In the data rows, the value 128 means zero.
Each row below has a hidden score, from 0 to 30, with 15 about the middle. What is it? The score is a weighted sum of the row's numbers plus the product of two more (or one squared), each taken from its middle value.
  110  148  122  95  118  137  126  144  132  126  139  107  124  120  108  117  151  90 -> 25
  146  115  133  118  131  101  148  118  105  149  121  128  115  140  126  120  113  125 -> 13
  112  81  126  135  114  172  130  109  133  104  140  157  112  85  125  129  131  119 -> 23
  93  100  170  91  165  80  118  79  134  167  147  123  137  133  142  103  121  132 -> 10
  148  131  114  141  146  88  102  151  105  162  142  125  136  118  130  134  120  128 -> 11
  125  114  119  134  132  151  150  128  134  110  123  103  81  94  121  121  169  127 -> 21
  89  128  157  107  122  132  89  154  157  140  179  157  152  140  136  172  153  79 -> 18
  129  138  147  129  138  112  119  113  149  101  113  148  143  104  141  149  120  127 -> 18
  151  113  131  127  118  113  136  141  131  122  116  101  135  124  172  124  121  123 -> 22
  109  120  108  118  135  104  136  103  165  109  127  135  122  143  111  111  141  120 -> 16
  72  92  155  115  149  129  113  80  185  120  113  138  176  137  166  128  147  136 -> 18
  136  136  160  94  136  144  68  163  106  136  123  145  169  115  117  201  116  89 -> 18
  104  143  108  110  126  139  139  110  138  109  123  108  105  103  108  115  131  147 -> 9
  138  149  136  130  116  127  109  131  118  117  130  123  167  114  97  124  111  113 -> 16
  131  112  121  75  117  163  95  119  114  132  140  167  121  149  131  150  149  85 -> 17
  129  153  91  134  91  143  141  105  120  67  151  134  122  121  110  111  149  111 -> 18
  115  117  142  108  154  133  116  111  143  113  147  130  140  110  161  127  128  149 -> 17
  139  151  162  108  118  117  103  132  88  165  93  151  100  122  118  171  106  125 -> 11
  132  133  123  139  141  111  135  125  139  152  157  112  159  162  133  97  113  124 -> 11
  145  127  142  108  112  101  129  125  139  147  112  137  118  129  92  100  140  133 -> 12
  113  106  152  124  171  123  113  126  115  174  164  136  106  142  147  156  138  105 -> 15
  124  101  121  123  131  86  110  136  108  170  128  153  157  113  129  114  119  110 -> 13
  133  175  163  114  135  131  91  122  123  165  150  149  172  149  129  154  109  111 -> 18
  136  119  138  110  147  106  135  142  118  147  153  128  66  128  121  100  120  108 -> 22
  151  179  131  135  91  129  133  165  126  133  183  122  127  135  108  136  126  114 -> 13
  118  72  134  121  152  146  141  117  154  119  128  132  148  145  158  141  155  121 -> 18
  173  169  113  119  113  140  98  133  126  106  145  126  173  150  123  135  113  114 -> 15
  134  102  114  143  144  98  153  123  129  91  78  128  80  88  137  103  126  160 -> 19
  118  107  123  128  128  150  134  105  133  109  124  142  112  119  140  125  124  168 -> 20
  169  149  147  120  91  100  143  153  97  194  115  104  90  157  112  146  87  108 -> 13
  127  105  126  156  101  148  165  150  111  110  116  109  82  146  103  78  121  141 -> 15
  168  154  93  151  126  129  121  144  125  126  143  120  172  129  100  138  112  122 -> 12
  180  139  107  133  105  170  111  163  127  104  133  117  140  113  93  150  152  121 -> 18
  142  125  148  95  184  99  113  133  137  165  119  149  173  125  129  155  158  102 -> 13
  130  138  75  143  124  153  102  149  135  68  121  140  127  164  118  142  128  135 -> 14
  70  95  142  147  139  111  161  117  132  126  116  147  113  116  158  96  115  162 -> 15
  106  140  131  148  150  135  117  117  151  135  123  126  144  141  162  124  98  158 -> 15
  138  129  161  106  149  123  72  151  120  131  130  144  141  204  128  134  140  145 -> 22
  125  142  141  99  150  125  80  121  119  139  144  140  133  92  104  146  119  120 -> 16
  119  129  138  110  147  138  88  119  111  141  119  160  157  153  133  153  127  109 -> 14
  128  97  119  149  109  164  125  155  142  82  131  135  127  131  153  123  167  130 -> 21
  102  157  132  122  128  101  84  123  143  137  143  154  120  128  125  133  168  98 -> 16
  167  139  104  109  98  172  112  157  143  122  147  118  121  129  89  170  152  92 -> 12
  101  139  143  104  132  95  144  79  126  147  97  126  133  100  127  104  130  143 -> 10
  159  163  88  106  95  135  153  119  125  109  108  117  104  135  112  156  150  123 -> 19
  113  143  137  160  129  108  127  157  124  136  177  116  139  154  140  97  115  124 -> 15
  110  126  138  155  124  107  130  143  98  124  142  140  148  167  121  107  132  116 -> 15
  88  150  83  163  49  158  120  169  100  77  126  162  151  92  91  130  117  108 -> 19
  105  173  113  139  145  162  77  156  95  128  162  143  132  114  141  134  147  131 -> 14
  118  117  153  163  137  147  124  140  126  126  167  117  185  171  155  124  115  129 -> 21
  141  122  99  103  140  139  134  148  118  100  145  160  115  111  113  160  177  84 -> 25
  149  182  125  95  117  101  134  127  130  133  106  155  145  141  108  132  118  139 -> 9
  102  105  138  116  126  138  164  95  110  127  91  122  86  142  144  99  103  165 -> 12
  152  148  102  140  99  174  115  158  113  116  131  131  161  128  92  127  125  92 -> 15
  161  154  126  130  158  93  122  138  141  137  195  120  151  184  127  148  135  123 -> 10
  126  119  129  118  152  124  125  128  118  127  106  135  136  124  142  149  151  134 -> 14
  106  128  128  148  89  114  114  143  122  129  107  158  126  108  132  126  131  110 -> 18
  136  133  88  120  65  161  96  168  146  90  182  147  124  124  102  154  168  105 -> 22
  155  136  163  99  102  135  87  174  77  146  144  148  100  132  140  176  136  100 -> 16
  65  77  146  134  149  111  105  111  101  124  149  123  175  115  116  118  157  120 -> 15
  140  157  110  127  102  162  127  145  128  86  105  114  100  113  112  171  129  119 -> 16
  136  120  110  142  71  141  102  171  107  124  170  116  176  154  143  126  104  104 -> 18
  138  115  135  94  137  147  112  147  123  108  120  130  93  91  111  159  146  124 -> 14
  118  128  100  160  120  112  121  155  132  128  167  133  147  130  135  128  143  122 -> 14
  107  77  155  141  146  90  138  99  115  147  105  97  79  158  160  123  105  150 -> 18
  106  115  155  126  151  142  117  133  112  139  128  155  168  129  153  142  141  122 -> 17
  143  142  122  121  135  118  132  126  142  150  101  141  122  130  135  148  124  120 -> 15
  158  191  91  122  104  173  132  159  135  96  144  124  126  142  83  135  121  122 -> 10
  151  182  65  155  89  158  171  129  158  91  155  100  132  105  82  96  137  147 -> 9
  172  155  100  101  113  122  156  138  94  131  156  111  91  114  73  115  120  109 -> 12
  99  85  159  138  143  97  124  84  136  126  139  108  164  126  110  87  132  155 -> 22
  144  147  130  106  119  146  144  126  145  123  139  126  122  137  131  142  138  147 -> 12
  129  163  151  109  142  129  119  125  108  156  142  128  152  115  104  119  110  109 -> 10
  148  128  129  113  122  158  106  138  127  129  82  131  127  109  135  149  125  124 -> 15
  114  139  140  160  124  141  112  141  122  95  128  111  133  119  157  136  102  141 -> 18
  146  158  129  144  122  149  139  124  121  122  106  123  110  145  126  127  112  130 -> 15
  143  136  97  147  100  105  147  121  147  110  131  104  67  106  92  88  133  153 -> 10
  142  139  127  114  161  150  101  132  125  110  147  133  167  147  116  128  134  124 -> 15
  198  142  107  92  96  132  121  131  137  143  109  127  98  97  74  131  131  114 -> 10
  131  116  130  153  164  117  125  156  112  155  142  143  134  128  119  136  136  104 -> 15
  131  154  118  133  137  149  123  138  144  139  164  105  117  157  136  133  140  136 -> 10
  133  137  136  142  118  143  113  114  144  123  119  133  157  111  138  148  142  141 -> 22
  153  156  92  120  145  148  101  126  112  139  114  106  131  104  109  144  124  149 -> 7
  185  134  130  108  116  154  121  148  132  134  113  133  122  133  133  175  142  83 -> 22
  166  118  97  116  118  160  121  142  120  96  115  110  106  128  117  147  139  122 -> 15
  148  101  127  127  112  132  91  132  110  143  119  141  103  136  158  173  117  110 -> 17
  166  143  163  118  152  117  125  127  118  144  135  126  142  167  151  159  108  133 -> 13
  90  141  135  139  130  95  156  91  163  156  66  114  103  117  163  92  83  201 -> 8
  116  148  147  134  119  143  113  153  86  91  160  132  96  113  90  132  121  111 -> 16
  136  138  132  122  138  141  131  158  111  133  153  111  144  132  109  138  120  83 -> 20
  151  156  110  136  109  137  131  160  99  132  137  111  91  125  86  112  109  106 -> 15
  158  126  108  126  107  167  117  146  111  111  104  138  112  132  125  163  151  122 -> 15
  138  157  149  141  124  128  84  180  84  127  203  140  175  139  109  145  131  97 -> 24
  107  135  158  131  136  131  168  140  132  87  140  87  138  121  120  71  90  166 -> 14
  143  164  84  120  105  139  176  104  153  105  94  126  86  126  90  95  127  144 -> 14
  127  177  127  143  114  139  117  152  122  109  124  132  152  125  108  155  103  132 -> 15
  151  127  96  104  115  132  101  154  112  131  147  143  142  142  139  165  143  97 -> 15
  109  117  146  130  121  115  152  111  127  92  116  107  123  122  110  145  111  151 -> 12
  140  121  109  143  101  102  117  160  110  169  157  130  95  147  116  112  125  108 -> 13
  125  133  127  152  135  119  133  162  114  110  193  97  118  149  98  106  144  129 -> 12
  173  143  104  109  95  157  124  175  114  120  133  137  75  117  120  155  165  128 -> 13
  176  102  157  97  161  111  152  135  139  131  127  93  79  158  163  155  103  148 -> 15
  157  173  109  126  142  84  139  125  159  125  119  124  132  147  94  146  143  127 -> 10
  120  153  144  159  133  111  163  108  156  123  118  120  92  147  130  111  105  124 -> 23
  115  114  135  120  134  144  82  136  134  154  136  131  152  113  180  118  144  116 -> 18
  99  97  187  162  155  96  156  60  162  133  104  113  107  170  174  79  77  173 -> 16
  105  134  116  145  123  115  148  137  108  148  148  131  108  154  110  106  124  112 -> 16
  144  194  63  133  62  194  156  114  190  119  140  94  127  148  137  141  143  121 -> 15
  140  143  150  183  120  141  105  132  118  110  146  98  136  143  137  162  81  125 -> 19
  185  163  92  106  86  162  146  160  121  108  116  90  139  112  75  163  125  98 -> 13
  111  82  152  132  167  130  114  136  107  126  132  151  132  129  167  157  122  124 -> 18
  120  109  148  150  144  120  131  108  124  117  121  121  145  130  106  115  99  137 -> 16
  172  172  99  126  75  133  157  178  101  105  141  118  82  125  73  128  115  141 -> 9
